In the data rows, zero lies at 4.5, halfway between 4 and 5.
Here are some numbered points:
(2 6 3 3 3 5 5 3 7 1 3 5 4 6 4 7 2 4 5 5 8 6 5 3 0 2 7 5 3 5 2 2 6 2 5 3 2
 2 7 5 5) 0
(4 4 5 4 4 4 5 5 4 3 5 4 5 4 6 7 5 5 4 4 5 5 6 3 4 3 5 5 5 5 4 5 5 4 6 5 4
 5 4 4 5) 1
(5 7 6 3 5 5 5 5 4 3 5 3 5 5 5 6 4 6 3 4 6 4 4 3 4 4 5 6 4 6 6 3 5 5 6 5 4
 6 4 3 4) 2
(4 3 4 5 4 3 3 5 1 5 3 3 6 5 4 4 8 3 5 4 6 5 7 4 5 4 3 3 7 6 4 6 5 6 3 3 5
 4 6 4 4) 3
(6 6 6 2 5 7 5 4 5 8 4 7 4 3 6 4 2 6 5 7 3 6 3 5 3 3 6 5 6 4 6 5 4 3 5 3 5
 4 5 9 5) 4
(4 5 4 8 4 6 4 4 3 6 5 3 5 4 3 5 4 3 4 4 2 5 4 5 3 5 4 4 3 4 6 2 4 4 6 5 4
 3 2 5 5) 5
(7 5 4 4 2 1 5 3 7 2 9 6 9 9 4 7 4 4 6 9 4 4 5 1 3 0 6 7 2 8 4 4 4 3 8 3 4
 2 6 6 0) 6
(3 5 3 6 7 3 2 3 5 6 4 5 6 8 5 5 5 5 7 6 4 3 7 7 7 6 1 4 7 3 6 4 3 7 4 3 3
 7 7 5 4) 7
(5 4 1 5 3 3 1 2 3 3 5 4 5 4 9 8 8 3 3 3 8 6 6 5 6 9 4 6 8 5 5 5 6 3 3 3 3
 2 4 5 5) 8
(2 5 2 6 3 4 3 1 4 4 2 3 6 6 4 3 9 6 7 1 5 5 9 1 4 0 4 4 9 0 1 8 6 8 5 0 8
 4 6 6 7) 9
(5 7 5 3 2 8 3 2 6 5 5 7 3 4 6 5 3 4 5 3 2 6 4 6 0 4 5 7 7 3 3 6 6 5 3 5 5
 3 5 5 4) 10
(5 2 5 5 6 6 4 4 6 4 4 5 3 3 6 6 4 2 4 7 2 5 5 3 5 6 4 4 4 5 1 3 6 2 4 6 3
 0 2 3 7) 11
(4 5 3 3 8 5 3 8 3 4 7 1 5 7 2 3 4 5 3 6 9 1 5 9 4 5 4 3 0 7 9 3 1 3 4 8 2
 5 6 4 4) 12
(4 3 4 5 5 5 3 4 4 6 3 4 5 3 6 3 6 4 4 4 5 6 6 5 5 6 4 3 6 5 4 4 5 5 2 4 4
 4 5 4 5) 13
(5 5 5 6 6 4 3 5 4 4 4 2 5 3 4 4 4 2 6 3 6 4 6 1 3 1 3 4 6 3 5 5 5 5 6 6 4
 5 4 6 4) 14
(3 6 4 3 4 8 3 2 3 5 4 3 4 4 5 4 3 4 4 4 6 3 3 6 5 6 7 6 5 4 9 5 6 5 5 3 5
 6 3 5 1) 15
(5 4 5 5 2 2 7 7 5 4 3 5 6 3 5 5 3 5 5 5 5 6 5 3 6 2 4 4 4 5 2 3 4 5 4 6 3
 4 4 4 4) 16
(6 6 3 6 4 2 3 5 4 3 5 3 6 4 4 9 6 3 3 6 6 5 3 4 5 1 5 5 6 4 5 3 6 4 5 5 3
 4 4 4 4) 17
(3 4 5 3 6 6 1 6 2 6 1 3 6 5 6 4 4 4 2 4 6 0 6 6 0 7 7 4 4 8 9 5 6 4 5 6 6
 9 6 6 3) 18
(5 6 9 2 9 1 5 8 9 2 1 7 6 5 6 5 6 3 5 1 1 5 2 9 5 0 3 6 8 2 1 5 7 9 4 6 6
 7 8 2 4) 19
(5 2 3 5 4 2 4 4 4 6 8 2 6 4 5 6 4 2 4 5 6 5 3 2 3 2 2 4 5 5 4 4 4 4 6 5 4
 4 5 3 6) 20
(2 1 0 5 6 2 4 4 2 4 6 3 7 6 4 3 8 2 4 5 6 4 5 5 6 5 3 2 6 3 4 3 5 3 4 4 4
 4 5 2 6) 21
(6 4 5 4 4 2 3 2 6 4 5 6 3 3 6 5 7 5 6 8 6 4 5 3 8 2 3 5 6 6 3 7 5 5 3 4 6
 3 2 6 2) 22
(3 5 2 6 3 5 4 5 5 5 5 3 4 5 2 4 6 5 5 5 3 3 5 6 5 5 4 4 6 3 4 1 4 4 4 4 4
 2 4 6 7) 23
(3 5 5 3 5 6 5 5 5 3 4 3 4 5 6 7 5 4 4 4 5 6 6 2 3 4 5 5 6 5 7 3 5 5 7 4 4
 4 4 5 5) 24
(2 4 5 5 6 4 4 5 5 6 3 5 3 5 6 4 5 3 6 3 4 4 3 5 5 5 5 4 7 5 5 5 5 5 5 3 7
 7 8 4 5) 25
(5 5 2 4 6 4 1 6 4 5 2 4 9 7 3 6 4 7 5 5 8 4 8 5 5 4 2 4 7 4 6 6 7 6 1 6 4
 6 9 7 3) 26
(5 6 5 4 4 4 5 5 4 4 4 4 5 4 4 5 3 5 4 4 6 4 4 3 4 3 6 5 4 7 6 4 6 5 6 5 5
 5 5 4 3) 27
(4 4 2 6 4 4 6 3 3 5 5 6 4 6 3 3 6 6 4 4 3 2 6 6 5 5 6 4 3 3 4 5 4 7 2 5 5
 5 4 5 4) 28
(2 2 6 4 6 7 2 3 4 2 6 6 3 3 9 5 3 2 7 7 0 5 5 2 3 9 6 3 5 5 7 6 2 2 9 2 5
 2 2 5 5) 29
(2 4 2 5 6 4 4 3 4 3 4 6 4 5 3 1 7 6 5 5 4 2 6 6 7 5 6 2 3 4 5 5 3 4 4 2 5
 4 5 5 4) 30
(0 0 9 5 3 2 0 9 0 5 1 4 6 4 5 1 9 7 3 3 7 2 8 8 8 0 0 9 9 8 6 4 8 8 0 5 9
 4 8 2 8) 31
(6 5 3 3 3 6 4 5 2 5 7 3 5 4 6 5 3 4 4 4 9 4 5 3 4 8 4 4 6 5 8 1 7 3 3 7 4
 2 6 4 4) 32
(6 4 2 4 4 7 5 5 5 7 4 5 4 4 1 3 5 7 3 4 4 6 4 6 5 0 3 6 3 2 2 5 5 4 2 4 3
 5 4 6 4) 33
(3 6 5 5 4 3 5 4 4 4 4 3 6 4 5 5 2 2 4 3 4 4 2 3 3 2 3 6 5 6 5 4 4 4 7 4 5
 4 4 4 4) 34
(7 2 6 8 8 4 6 9 6 4 2 4 4 5 7 7 5 7 4 8 4 6 6 6 6 3 0 4 6 2 3 6 4 8 1 9 0
 5 4 3 4) 35
(5 4 2 4 6 8 2 6 2 6 4 5 6 5 8 4 5 3 4 3 3 5 4 7 4 9 4 4 5 3 7 4 4 1 4 6 5
 5 4 3 5) 36
(5 3 3 6 8 5 4 3 3 2 5 2 3 5 5 5 3 0 8 2 5 8 3 0 0 4 7 8 2 4 8 3 1 5 9 7 0
 7 2 9 4) 37
(4 7 5 5 4 5 5 7 6 5 5 3 5 4 4 7 2 5 3 5 4 6 3 4 5 3 4 6 2 5 6 3 4 4 7 6 3
 3 4 4 4) 38
(5 4 8 4 3 2 7 4 9 5 6 5 3 4 6 7 3 5 6 5 4 6 2 3 3 3 5 5 5 6 0 5 6 4 5 3 8
 5 7 3 5) 39
(5 9 3 7 5 3 4 5 7 3 4 5 5 7 1 4 6 7 6 5 4 4 4 4 5 2 3 4 3 7 5 3 6 6 5 5 7
 4 9 5 4) 40
(2 4 7 6 5 5 2 4 5 4 2 8 2 5 9 3 5 7 7 3 4 3 5 6 7 7 7 4 6 4 2 5 4 5 4 3 5
 4 6 4 4) 41
(3 2 5 3 5 6 4 5 4 4 5 5 4 2 9 2 5 2 7 5 1 5 4 3 3 9 6 3 7 5 5 5 3 4 6 3 4
 3 2 6 3) 42
(4 5 5 7 4 7 2 2 7 6 7 3 3 3 6 7 3 5 5 6 3 1 4 4 3 5 6 3 7 5 5 5 4 3 5 4 5
 2 7 7 7) 43
(6 3 4 4 4 7 4 4 2 6 4 6 3 5 3 2 5 7 3 3 5 6 6 6 6 4 5 5 3 3 6 6 4 3 3 4 5
 4 3 4 3) 44
(3 3 5 4 5 7 5 4 8 6 4 7 4 5 9 7 4 3 2 5 3 6 7 6 3 8 3 5 6 4 9 6 5 3 5 7 4
 8 3 7 5) 45
(2 6 7 5 6 9 4 5 5 4 2 6 4 4 7 4 4 6 4 5 2 3 4 8 3 6 6 6 6 5 6 7 4 3 4 5 5
 6 4 5 4) 46
(6 4 4 6 6 7 6 3 5 2 4 4 3 3 5 6 4 5 5 3 4 6 6 4 1 7 6 3 7 6 2 6 4 6 3 4 4
 1 7 3 8) 47
(5 7 7 1 3 3 5 6 3 1 7 3 6 6 6 6 1 4 5 4 9 5 4 0 5 1 8 7 3 6 9 2 6 4 8 5 3
 3 5 2 0) 48
(7 7 6 7 6 0 4 4 6 5 5 9 3 3 6 6 4 6 4 7 0 6 0 2 8 4 3 6 4 4 0 5 3 4 7 4 2
 6 2 5 1) 49
(5 5 4 6 5 8 5 4 2 4 7 6 4 4 3 7 5 8 2 4 4 5 7 5 9 6 5 5 3 4 5 5 7 5 5 5 5
 4 2 4 4) 50
(5 2 5 0 3 1 7 3 7 3 5 6 4 9 6 2 4 5 7 7 6 3 6 4 1 4 4 1 5 5 6 6 2 5 3 5 6
 9 9 4 5) 51
(6 6 7 3 4 3 5 5 5 5 7 5 4 3 6 5 2 7 3 6 2 4 0 3 5 5 4 4 2 9 4 4 5 2 4 6 5
 4 6 5 3) 52
(7 6 4 7 8 5 6 2 3 3 8 4 4 6 8 9 3 0 7 2 5 5 0 0 0 2 9 7 3 7 4 2 3 5 9 7 0
 4 6 9 3) 53
(2 6 2 3 2 2 6 4 6 2 2 7 3 6 7 5 3 6 7 7 7 7 5 1 6 5 4 6 6 1 2 6 5 4 4 2 7
 4 5 5 1) 54
(5 4 5 6 5 5 4 4 5 5 3 5 3 4 4 8 5 7 4 4 3 6 6 4 6 3 4 6 6 5 2 6 6 5 4 4 5
 1 4 4 6) 55
(6 8 5 4 5 8 6 8 4 3 1 7 7 7 2 6 5 7 7 0 1 6 7 1 6 6 4 7 5 5 6 5 8 8 8 2 7
 6 5 3 1) 56
(5 7 6 5 4 6 2 6 5 3 5 2 4 5 3 4 5 6 5 3 4 3 4 1 5 1 4 8 7 5 6 6 4 6 7 4 7
 3 5 5 2) 57
(4 4 8 5 9 4 7 5 5 5 7 4 4 2 5 6 7 6 2 5 1 4 2 4 6 5 5 3 3 9 0 3 5 5 6 5 5
 5 2 5 7) 58
(3 4 7 5 8 3 8 8 4 5 5 4 5 4 3 5 5 8 3 6 0 6 4 3 8 6 4 3 1 9 0 0 5 4 8 6 5
 5 2 4 9) 59
(4 3 5 4 2 2 5 6 6 5 5 5 4 4 5 5 6 3 3 8 5 6 8 5 4 5 4 4 2 5 4 6 2 3 3 6 2
 4 5 6 4) 60
(5 5 5 4 3 6 7 4 3 5 5 5 4 4 2 3 5 7 4 4 4 4 4 6 6 5 5 5 2 5 2 3 5 3 3 5 5
 4 4 4 5) 61
(4 6 6 5 6 4 5 5 6 3 4 4 5 3 4 5 5 4 6 5 3 2 2 5 4 4 5 6 5 5 2 5 5 5 4 5 6
 4 5 5 4) 62
(4 3 6 2 6 8 7 6 7 7 6 8 2 3 5 3 2 3 3 6 2 3 4 9 3 7 7 3 1 8 5 3 3 4 3 6 3
 7 5 5 4) 63
(3 1 4 5 2 2 4 3 5 4 4 6 6 3 9 1 6 4 6 5 6 5 6 7 5 5 3 1 5 7 1 6 7 2 1 4 5
 5 5 7 6) 64
(3 4 2 4 3 6 4 4 5 5 4 6 4 7 6 3 6 4 6 3 7 6 5 5 4 6 5 4 2 5 6 5 4 2 5 4 4
 6 7 4 2) 65
(6 6 6 4 5 5 5 4 4 6 3 5 4 4 5 4 5 5 4 3 4 5 3 4 5 6 4 5 5 6 5 5 6 4 4 3 6
 4 5 5 4) 66
(4 5 2 5 4 6 3 6 5 1 9 2 7 2 5 3 7 7 2 6 4 3 8 6 7 6 3 3 9 1 6 3 4 4 3 6 6
 0 5 9 8) 67
(4 3 2 5 4 5 3 0 6 6 3 7 1 5 6 1 8 4 4 3 4 3 5 8 7 9 3 4 8 2 5 8 4 4 4 1 6
 7 6 2 7) 68
(2 4 5 4 6 5 4 5 6 5 3 4 5 5 5 3 5 3 7 4 4 4 4 3 5 5 6 4 6 5 5 5 4 6 6 2 7
 6 7 4 5) 69
(3 2 5 3 6 6 4 1 4 3 4 5 3 3 9 1 4 2 5 6 0 3 3 1 3 9 8 2 4 6 4 8 1 5 8 0 5
 5 2 5 3) 70
(6 6 4 1 5 3 5 7 5 3 6 2 6 4 6 6 3 6 5 4 7 4 3 1 6 3 5 7 5 9 9 2 7 3 7 4 5
 4 5 4 2) 71
(3 5 3 4 4 3 7 4 6 4 5 7 5 6 3 3 5 7 5 7 6 5 5 9 4 5 5 4 1 3 5 3 4 4 3 5 2
 5 5 7 4) 72
(4 4 6 4 7 5 4 4 4 7 4 5 5 3 4 4 5 3 3 5 5 2 3 7 5 4 6 4 4 7 5 7 5 4 3 5 5
 5 4 6 3) 73
(3 5 5 4 6 3 4 5 7 5 4 5 4 5 6 4 6 4 6 4 2 4 4 5 4 4 6 3 6 6 5 6 3 5 6 4 5
 7 7 5 4) 74
(2 5 3 5 4 7 5 6 3 5 4 1 2 6 1 6 4 7 2 4 8 6 7 3 2 4 5 5 3 3 9 4 4 3 6 8 3
 9 5 4 5) 75
(6 4 1 5 4 5 6 3 2 5 7 8 7 7 3 7 8 8 4 4 5 4 5 5 5 4 4 4 3 5 4 7 4 7 3 4 4
 5 3 6 2) 76
(4 6 6 4 2 5 6 7 6 5 2 4 2 5 3 5 3 7 5 2 5 6 3 4 5 5 4 6 5 3 4 8 6 7 3 3 6
 7 6 6 2) 77
(4 3 6 4 2 4 4 5 5 7 3 8 5 6 6 2 4 6 7 4 3 6 6 6 5 4 4 4 6 5 3 7 5 6 3 4 7
 6 5 7 4) 78
(6 5 7 4 7 4 6 6 9 3 1 6 5 5 4 4 6 4 6 3 3 4 3 7 6 1 4 4 7 2 2 4 7 8 3 5 4
 5 7 3 5) 79
(2 6 4 1 4 8 1 3 0 3 2 5 5 5 8 5 4 1 2 6 8 5 5 6 5 5 4 9 9 4 6 7 5 3 4 8 4
 6 3 5 3) 80
(6 4 7 2 5 4 4 5 6 5 5 2 6 4 4 7 2 5 4 4 5 5 4 3 3 3 4 5 5 5 3 4 7 6 5 5 5
 5 4 6 4) 81
(5 4 6 5 6 4 5 5 6 4 3 4 4 4 4 6 4 4 6 4 3 6 4 3 4 4 5 5 4 3 2 3 3 6 5 4 3
 4 4 4 5) 82
(4 2 5 2 3 6 2 2 3 4 4 6 4 6 7 3 7 5 4 3 8 4 7 5 5 8 4 3 5 4 5 8 6 3 3 3 5
 6 6 5 3) 83
(3 6 4 7 3 4 3 3 4 4 3 5 7 8 6 9 5 3 9 3 4 4 4 1 6 3 4 6 6 7 3 4 7 7 4 0 5
 2 7 4 6) 84
(3 5 4 6 4 3 4 5 4 5 4 5 4 5 5 4 5 4 6 6 3 4 4 5 6 4 4 4 3 4 5 4 2 4 5 3 5
 4 3 5 4) 85
(6 7 6 6 3 7 5 6 5 8 2 2 4 5 7 6 4 5 5 2 5 6 2 5 2 3 6 8 8 7 3 0 7 5 6 7 3
 3 8 5 5) 86
New points follow, each followed by the numbers of its five nearest points above by angle, smallest number first.
(4 4 3 6 5 4 5 2 4 5 5 6 4 4 4 3 5 2 5 4 3 5 3 6 4 6 4 5 5 4 4 5 3 5 6 2 5
 4 5 6 6) -> 29 42 68 70 85
(5 5 5 6 7 4 4 5 5 4 5 2 4 4 4 5 4 3 5 4 5 4 5 1 4 1 4 4 6 3 5 4 5 5 6 5 4
 5 3 7 3) -> 14 37 53 57 81
(5 6 7 7 5 5 3 5 5 4 3 3 4 4 4 3 5 6 6 3 4 3 3 4 4 1 6 5 5 5 6 4 5 5 6 4 7
 5 5 5 4) -> 14 27 40 57 62
(6 3 6 3 3 5 4 3 4 6 4 7 5 5 5 2 4 7 5 5 4 6 6 5 5 4 4 5 6 4 3 7 4 5 1 4 6
 6 4 6 3) -> 22 44 64 78 83
(6 3 6 3 2 4 4 3 5 6 3 7 5 5 5 3 5 5 6 3 4 6 5 4 4 3 4 5 5 5 4 6 5 5 3 3 6
 6 5 6 4) -> 9 64 77 78 83
(5 5 6 5 5 4 3 4 7 3 6 5 5 5 3 4 2 2 6 6 5 7 6 6 5 5 6 2 3 4 2 7 8 5 1 4 6
 2 2 7 6) -> 11 22 64 78 81
(5 5 5 3 4 2 6 4 5 6 6 3 6 2 6 5 2 2 6 4 5 4 2 3 4 3 3 6 5 6 6 6 5 4 6 5 7
 4 4 4 5) -> 20 34 39 71 81
(5 6 5 5 5 5 4 5 6 5 3 5 4 4 5 5 2 4 5 4 5 5 2 4 3 3 6 6 4 5 4 2 7 5 6 5 4
 5 4 5 3) -> 27 38 53 81 86
(6 5 5 5 2 3 4 3 4 4 5 5 5 2 6 5 2 3 4 2 4 4 2 3 3 3 4 4 6 5 6 6 6 6 6 5 6
 4 5 4 4) -> 10 14 20 27 34
(2 5 2 5 3 5 7 3 6 5 7 7 6 6 1 2 2 7 3 7 6 3 5 9 4 7 7 3 0 5 3 5 5 4 2 5 2
 4 5 7 5) -> 28 30 61 63 72
(7 2 6 2 1 3 4 4 3 5 5 5 3 0 6 6 3 5 5 5 7 5 3 1 6 0 5 3 7 5 1 6 6 1 3 4 3
 0 4 4 4) -> 16 20 22 39 55
(5 5 4 4 3 5 4 5 4 3 5 5 5 5 4 3 5 4 4 3 4 4 5 4 4 5 4 3 1 5 5 5 3 4 5 4 6
 4 5 5 4) -> 12 30 44 65 85
(3 4 4 7 5 5 4 1 3 5 4 6 4 4 5 2 4 2 4 4 2 4 3 5 5 7 5 5 5 3 4 5 2 4 4 2 5
 4 3 4 4) -> 29 42 68 70 85
(7 5 7 4 4 6 5 7 1 5 3 0 6 4 1 6 4 5 4 3 0 6 6 1 4 2 5 6 5 2 8 5 5 8 7 4 7
 6 2 3 5) -> 14 24 56 57 81
(5 6 3 6 4 3 4 4 4 1 4 4 6 4 4 8 5 4 4 7 4 5 5 5 5 0 5 6 5 3 5 2 5 6 3 6 4
 5 3 3 2) -> 6 16 17 35 48
(4 4 6 4 7 4 6 4 0 6 5 3 6 3 4 3 6 4 3 3 1 5 3 8 7 4 3 7 4 5 3 4 4 6 5 5 6
 4 0 4 6) -> 5 58 59 61 73
(5 4 7 4 4 4 5 7 5 6 5 4 6 5 4 4 4 7 2 5 3 5 6 3 6 3 3 5 4 6 5 5 4 5 4 7 5
 5 2 4 5) -> 16 35 38 58 59
(0 7 7 5 2 2 8 8 8 3 3 3 4 5 5 7 0 2 4 4 2 7 3 6 5 4 4 6 5 2 2 3 4 5 8 4 2
 4 5 1 4) -> 16 19 34 38 82
(6 5 6 5 4 2 6 5 4 3 7 4 6 5 5 7 6 4 5 6 2 6 6 3 5 5 3 4 3 5 1 3 3 4 6 4 3
 3 3 5 7) -> 11 16 58 59 82
(9 2 4 1 9 9 8 2 5 5 7 7 0 1 5 3 4 4 4 2 3 7 0 3 2 9 5 4 4 5 1 5 3 3 8 4 4
 6 3 2 6) -> 42 47 58 63 70
(5 5 5 2 4 4 8 6 2 5 2 7 5 5 1 5 6 5 3 3 2 4 2 7 3 4 6 6 1 8 0 0 5 3 1 5 6
 6 4 6 4) -> 33 58 59 61 63
(6 6 4 4 2 6 4 6 4 5 5 3 5 4 5 6 3 6 3 5 4 6 4 3 7 4 3 5 6 4 6 6 6 3 4 6 4
 5 4 4 4) -> 32 38 50 71 80
(4 9 4 3 6 8 5 4 3 6 3 5 5 3 7 6 3 2 4 5 6 4 2 7 1 4 7 8 7 6 9 5 6 5 5 3 5
 7 4 5 1) -> 4 15 18 46 80
(5 3 5 5 5 4 4 7 5 5 5 5 6 6 7 6 6 5 4 5 4 6 6 4 6 5 2 6 7 3 4 6 3 6 6 7 0
 5 3 5 4) -> 1 7 35 45 60
(2 5 2 8 4 3 6 4 7 4 3 3 0 4 2 2 4 0 7 5 2 4 9 5 9 9 2 2 3 1 5 3 1 3 5 2 4
 3 2 3 7) -> 5 23 30 68 85
(4 5 5 4 4 6 4 5 5 5 4 5 4 5 6 4 4 4 5 4 5 3 4 4 4 4 5 4 6 5 5 5 6 5 3 4 5
 6 6 5 3) -> 15 18 25 69 77
(2 7 9 4 6 4 8 3 6 2 6 4 5 3 2 4 4 5 7 5 1 1 0 7 2 1 6 6 2 6 1 5 3 7 4 4 3
 3 3 6 3) -> 19 34 58 62 82
(4 7 6 7 5 9 4 5 6 4 3 2 4 5 3 4 5 6 5 3 5 0 2 3 3 0 4 5 6 7 5 4 6 6 7 5 6
 5 4 3 7) -> 2 27 40 57 86
(4 4 5 5 5 2 5 5 6 3 6 6 3 5 3 3 5 4 5 6 4 3 5 7 4 5 4 2 2 4 5 4 5 4 4 5 4
 5 5 6 5) -> 30 51 60 63 72
(6 5 2 1 1 5 5 5 7 5 6 7 3 8 5 2 1 7 4 7 9 6 8 6 4 7 5 3 3 2 9 5 3 2 3 5 4
 6 9 7 1) -> 51 60 65 72 83
(4 4 4 6 7 1 4 5 7 5 6 3 7 7 3 4 4 4 3 7 5 2 3 5 1 1 4 4 3 7 8 4 0 5 8 6 3
 8 9 4 4) -> 6 12 20 51 74
(4 3 0 3 7 7 5 4 4 4 6 2 1 5 2 6 6 7 1 4 7 4 6 6 2 5 3 2 2 4 9 3 3 2 7 8 3
 8 3 4 9) -> 12 18 36 45 75
(4 7 7 7 7 3 6 5 3 7 3 2 8 4 4 2 5 3 4 6 0 7 4 8 6 3 4 8 1 7 3 4 2 6 4 6 6
 7 1 5 7) -> 5 58 59 62 85
(5 5 5 5 4 5 5 4 5 4 5 5 3 4 4 4 5 5 5 4 5 5 5 4 6 6 4 4 3 6 5 5 3 4 5 4 4
 4 5 5 3) -> 30 44 52 60 65
(5 4 4 2 2 4 6 4 3 5 5 7 3 3 2 5 5 5 2 3 3 6 0 7 4 4 5 4 3 4 0 5 6 1 1 4 7
 3 5 4 7) -> 10 33 39 52 61
(6 3 2 2 3 3 4 4 3 6 5 2 4 5 4 5 4 5 3 5 9 5 5 4 6 2 3 5 8 5 6 5 5 4 3 7 4
 3 6 2 4) -> 3 17 20 26 32
(0 2 7 3 4 0 7 4 5 7 3 5 5 1 8 2 2 3 6 5 3 4 4 5 6 4 3 0 6 3 0 6 2 5 4 5 2
 5 3 5 4) -> 16 42 64 70 78
(6 6 7 4 7 6 3 7 2 2 0 4 5 5 2 2 6 6 5 7 3 3 7 7 8 6 1 4 6 4 1 5 6 6 2 8 3
 8 4 6 5) -> 7 26 31 35 79
(6 6 4 4 5 6 5 5 4 5 6 5 3 4 3 5 6 8 6 3 4 3 4 6 6 5 6 6 5 4 4 5 7 6 3 4 5
 5 4 6 5) -> 28 50 61 76 77
(5 4 3 6 4 2 4 3 5 4 3 6 4 4 3 4 5 4 4 8 6 4 5 4 7 3 5 4 3 6 5 8 4 5 4 3 6
 4 3 4 4) -> 22 30 54 60 85
(3 5 4 4 3 5 6 4 6 5 4 6 5 5 2 4 3 6 4 6 5 4 5 7 4 4 6 4 2 5 4 4 4 5 3 4 3
 5 5 6 4) -> 28 33 61 63 72
(6 5 9 6 5 2 4 2 5 8 6 6 4 1 8 7 4 2 5 7 4 6 2 1 7 6 5 7 6 8 2 6 5 6 7 4 6
 3 3 5 6) -> 22 39 49 52 58
(4 6 4 6 3 3 5 6 8 4 5 3 5 5 4 8 4 4 3 5 4 4 7 3 5 0 4 6 6 3 6 4 6 6 6 5 3
 6 5 4 5) -> 1 14 17 24 38
(6 4 5 4 3 2 5 5 5 4 4 4 4 4 5 6 4 4 5 4 5 5 4 4 4 2 4 5 4 5 4 5 5 5 3 5 5
 5 4 5 4) -> 16 17 22 39 81
(3 2 3 6 2 3 6 3 5 3 6 6 3 3 6 4 4 3 5 5 3 6 4 4 4 9 4 2 2 2 5 5 3 2 5 3 3
 3 5 3 5) -> 11 29 42 60 70
(6 8 3 9 4 9 5 2 1 7 8 3 3 4 1 4 3 0 5 4 0 4 0 6 2 5 3 3 1 1 7 1 1 5 7 4 5
 3 2 5 6) -> 5 23 37 53 85
(4 3 5 3 4 7 3 6 3 6 4 4 5 5 3 3 5 6 5 2 4 7 4 4 6 4 6 3 6 3 5 4 5 4 5 3 4
 4 6 5 6) -> 9 13 33 44 69
(8 0 4 3 6 5 8 6 6 6 5 3 1 3 3 0 6 5 8 3 5 9 5 0 1 5 3 1 0 9 3 0 0 5 6 4 5
 4 3 5 9) -> 37 47 58 59 82
(6 6 6 4 2 5 4 6 6 5 5 5 3 4 7 6 4 7 5 3 5 4 4 4 4 7 4 5 5 4 3 5 6 5 4 5 6
 7 7 5 4) -> 10 39 41 66 77
(4 5 5 4 6 5 5 4 5 5 5 4 3 5 6 5 4 4 4 5 3 5 6 6 5 6 4 5 6 4 5 5 5 5 4 6 4
 6 4 5 4) -> 7 35 45 46 80
(5 4 4 4 4 2 4 4 4 3 5 4 5 4 7 7 5 4 5 6 5 3 5 2 6 7 3 2 5 6 4 4 7 5 4 3 5
 4 4 2 3) -> 3 8 22 71 84
(5 3 5 5 4 6 5 4 4 4 4 4 4 4 6 6 4 5 4 3 5 5 5 4 3 5 5 5 6 5 4 5 5 5 4 5 4
 2 5 3 5) -> 1 10 47 55 86
(4 3 5 5 2 3 4 2 5 4 4 6 3 4 3 4 6 4 5 7 5 3 6 1 7 2 2 5 3 5 4 8 7 5 4 1 7
 5 2 5 4) -> 9 22 54 78 84
(5 5 4 4 6 5 4 5 6 4 5 5 4 5 6 6 6 5 3 5 3 5 6 6 4 6 3 5 6 4 6 6 4 5 5 6 3
 7 5 5 4) -> 7 35 45 46 74
(6 4 5 4 5 6 4 4 5 5 3 5 4 4 5 4 5 4 5 4 5 5 4 4 2 5 6 5 5 6 5 5 6 4 4 4 6
 4 6 6 5) -> 4 10 18 47 66
(7 2 4 6 3 6 2 3 2 2 7 6 2 4 5 4 5 4 7 3 5 7 1 1 2 7 6 4 6 2 6 4 5 3 6 6 3
 3 2 7 4) -> 29 32 37 42 53
(4 4 3 6 6 5 4 4 3 3 4 4 3 3 4 3 4 2 6 4 5 5 3 3 3 6 6 6 5 3 6 5 3 4 6 5 4
 4 3 6 3) -> 29 37 42 53 70
(3 6 5 3 4 6 3 3 6 4 6 6 2 5 9 8 4 4 2 5 3 7 4 5 3 6 4 5 6 5 5 6 6 5 6 6 2
 6 4 7 5) -> 10 24 45 46 80
(7 3 4 3 4 3 5 6 5 4 6 4 7 6 2 7 5 6 4 5 8 5 6 4 3 1 3 4 4 3 5 5 3 6 3 7 5
 5 6 5 3) -> 6 26 51 76 81
(5 4 4 5 5 5 4 2 3 4 6 6 3 4 6 5 5 3 5 3 3 4 3 4 5 6 5 5 5 4 3 5 4 4 6 3 5
 4 4 4 4) -> 29 42 49 68 70
(4 4 5 6 4 6 3 3 5 7 5 4 4 3 6 5 5 2 3 5 5 5 4 4 3 4 5 6 6 5 5 5 5 4 5 5 5
 4 5 6 5) -> 10 43 45 80 86
(5 4 3 3 4 6 5 5 5 3 6 1 4 5 4 7 5 5 6 3 5 8 5 1 2 5 6 4 6 5 7 3 6 5 8 5 5
 5 4 2 4) -> 1 2 24 48 71
(5 4 5 5 4 5 4 4 4 4 4 4 5 4 6 5 5 4 5 3 5 4 5 4 3 5 5 5 5 4 4 5 5 5 5 5 4
 3 4 3 5) -> 1 8 10 11 47
(2 8 4 3 7 4 6 4 8 2 3 7 4 8 4 3 3 7 7 0 6 2 6 1 2 6 7 4 3 4 4 7 9 7 5 1 9
 7 8 4 0) -> 40 54 56 69 77
